In the rows, 128 means zero.
One turn sends every row of this set to another row. A few are shown first. Where does it send the rows asked after them?
J_752: [101 113 147 131 106 162 110 134 131 140 147 160 112 172 126 136 123 130
 121 130 116 107 121 121 104 111 104 141 113 143 183 122 133 121 122 148
 125 147 115 140 164 140 108 136 100 120]
J_623: [126 112 132 111 123 135 115 112 109 127 141 123  87 143 113 143 133 137
  99 107 106 126 141 134 120 118  92 103 137 122 153 120 111  90 126 135
 106 148 124 158 154  95 106 149 115 144]
J_888: [130 119 115 114 132 116 101 127  91 140 129 138 109 131 121 148 137 158
 116 127  87 146 125 139 152 145  85 125 141 110 154 132  95 132 106 128
  99 124 121 140 148 101 108 138 124 137]
J_182: [111 122 123 148 134 128  91 155 149 144 146 144 109 161 124 108 129 133
 136 133  82 118 145 103 115 116 103 146 128 150 176 149 124 135 143 135
 152 158 131 114 146 148 123 135 114 111]
J_518: [118 100 145 128 108 153 109 118 104 126 113 115 138 131 119 109 121 118
 118 101 123 140 119 118  93 127 100 126 138 111 149 134 138 121 134 128
 134 145  94 116 139 114  93 154 128  99]
J_191: [137 126 123 119 148 113 124 126 103 135 133 130  90 120 115 149 165 156
 122 130  90 128 160 122 151 130 106 108 136 116 139 136  99 115 104 145
 137 134 112 124 170 124 122 143 133 152]
J_495: [138 111 120 102  99 139 141 121 104 148 121 141 131 126 114 120 133 115
 143  97  94 154  92 116 125 134 103 139 135 119 160 114 155 152 143 133
 123 141 102 104 128 131 100 140 140 118]
J_521: [166 110 105  95 147 125 129 150 121 108 171 160  97 160 124 129 138 100
 136 104 127 101 114  93 152 125 101 137 149 131 146 108 114 138 142 158
 148 150 115 126 132 151 111 124 117 123]
J_473: [127  95 119 118 115 124 124 139 115 135 119 135 139 102  91 139 141 122
 135  83 122 134 106 102 106 114 115 125 112 113 145 123 127 127 136 123
 143 145  67 126 140 122 122 135 133 139]
J_745: [118 127 154 151 127 148 105 145 141 130 152 155 101 152 123 118 142 148
 141 116 104 104 122 103 139  99  92 155 136 130 152 134 145 160 120 150
 147 148 139 132 172 147 114 110 127 146]
J_613: [155  92 110 145 162 103 119 114 112 150 155 155 114 131 112 100 124 116
 105 122 111 125 132  93 130 125  97 145 155 112 146 115 118 145  93 170
 132 135 116 147 119 135  90 130  95 144]
J_245: [150 111 140 119 131 101 100 163 106 120 132 134 119 133 126 136 124 111
 141 112 113 135 102 104 133 130 129 139 153 126 138 121  94 141 100 165
 139 125  73 107 145 137 124  98 104 120]
J_715: [140 116 118 128 119 132  79 136 115 148 146 134  94 138 125 172 145 144
 140 106  84 144 150 124 143 121 112 119 139 128 126 122 100 126 115 128
 112 172 112 153 158 116 105 129 113 154]
J_657: [170 100 125 156 166 100  93 144 108 125 165 149  98 131 107  86 125 116
 116 106 112 131 135  97 137 123 111 146 149 117 139 131 106 135 111 169
 129 142 111 128 133 119  96 138 112 152]
J_346: [135 113 122 117 134 138 121 122 128 141 120 115 111 110 114 133 147 118
 144  65 105 139 116 108 107 131  99 143 124  98 132 134 145 120 141 132
 151 151 100 113 132 133 134 134 141 119]
J_877: [104 105 130 123 130 121 118 140 164 130 149 142 122 167 131 104 118 121
 117 123  99  90 132 113 136 101 106 148 126 160 155 127 146 133 136 130
 151 149 112 137 136 129 136 133 113 121]
J_640: [118 117 140 136 128 137 116 133 144 152 140 175 106 160 119 104 119 148
 135 103  93  99 118 118 145 116  89 155 135 151 181 135 137 138 114 144
 110 127 151 126 145 131 109 133 124 128]
J_512: [150 105 134 126 128  98 129 148 112 133 120 136 115 117 125 129 113 124
 128 115 100 130 100  93 118 135 118 125 169 131 154 110  98 140  99 158
 136 121  92 128 125 132 102  91  81 126]
J_289: [148 133 124 131 115 140 120 144 124 131 109 130 123 125 120 112 154 118
 140 115  96 144 117 108 124 129  98 117 154 128 122 125 152 143 158 136
 138 148  73 104 128 136  97 135 146 125]
J_964: [136 103 116 131 139 131 100 127 116 125 159 129 108 114 120 143 132 151
 122 132  93 125 138 119 148 109 111 125 123 131 130 147  90 126 119 128
 119 162 117 165 161  92  79 128 102 134]
J_731: [148  99 101 105 136 118 134 132 108 123 150 153 117 156 122 133 122 120
 140 106 135  92 111  90 138 126  84 127 172 128 157 101 108 153 123 146
 151 143 118 134 116 151 100 114 105 126]

J_745 moves to J_289
J_715 moves to J_182
Now these:
J_877 moves to J_473
J_512 moves to J_613
J_640 moves to J_495
J_521 moves to J_245
J_518 moves to J_623

